In the data rows, 50 means zero.
Some points, each followed by its number:
array([46, 46, 58, 53, 64, 37, 35, 47]) 0
array([41, 60, 58, 30, 35, 58, 39, 32]) 1
array([41, 59, 59, 61, 36, 51, 66, 63]) 2
array([54, 52, 59, 55, 63, 58, 31, 43]) 3
array([54, 55, 43, 64, 59, 45, 58, 41]) 4
array([45, 62, 49, 53, 35, 61, 30, 52]) 5
array([46, 58, 56, 54, 45, 26, 47, 61]) 6
array([47, 55, 56, 59, 55, 30, 67, 63]) 7
array([45, 62, 57, 56, 36, 58, 43, 32]) 8
array([46, 61, 57, 53, 36, 62, 36, 35]) 9
array([44, 53, 57, 63, 53, 40, 47, 51]) 10
array([55, 48, 61, 43, 67, 53, 62, 34]) 11
array([45, 55, 58, 54, 48, 29, 45, 58]) 12
array([55, 57, 38, 50, 63, 43, 43, 33]) 13
array([42, 59, 49, 49, 38, 61, 28, 57]) 14
array([48, 53, 54, 49, 39, 48, 68, 45]) 15
array([47, 60, 57, 42, 46, 54, 27, 31]) 16
array([59, 38, 55, 32, 41, 55, 98, 52]) 17
array([47, 60, 58, 53, 36, 62, 38, 32]) 18
array([54, 49, 49, 60, 41, 44, 55, 52]) 19
array([44, 59, 62, 62, 35, 54, 57, 51]) 20
array([44, 51, 59, 61, 37, 49, 59, 66]) 21
array([44, 51, 51, 55, 35, 50, 71, 65]) 22
array([45, 48, 58, 61, 52, 37, 47, 54]) 23
array([58, 30, 26, 40, 80, 58, 40, 51]) 24
array([58, 58, 31, 58, 64, 48, 50, 31]) 25
array([47, 51, 57, 41, 60, 38, 38, 39]) 26
Which point above is nearest to each new point? Its number follows each.
array([60, 59, 63, 59, 67, 62, 33, 35]) >> 3
array([56, 41, 51, 41, 65, 56, 49, 37]) >> 11
array([43, 46, 34, 41, 48, 55, 34, 79]) >> 14
array([48, 55, 30, 34, 57, 40, 99, 59]) >> 17
array([45, 55, 56, 33, 46, 62, 49, 30]) >> 1
array([52, 40, 30, 42, 47, 57, 32, 85]) >> 14
array([44, 30, 32, 29, 39, 61, 98, 60]) >> 17
array([50, 51, 54, 32, 66, 41, 38, 31]) >> 26
array([48, 44, 58, 53, 65, 45, 35, 52]) >> 0
array([48, 51, 59, 36, 54, 62, 58, 30]) >> 11
array([56, 52, 47, 65, 60, 56, 60, 45]) >> 4
array([58, 31, 34, 45, 81, 50, 36, 45]) >> 24
array([64, 34, 43, 47, 45, 56, 54, 50]) >> 19
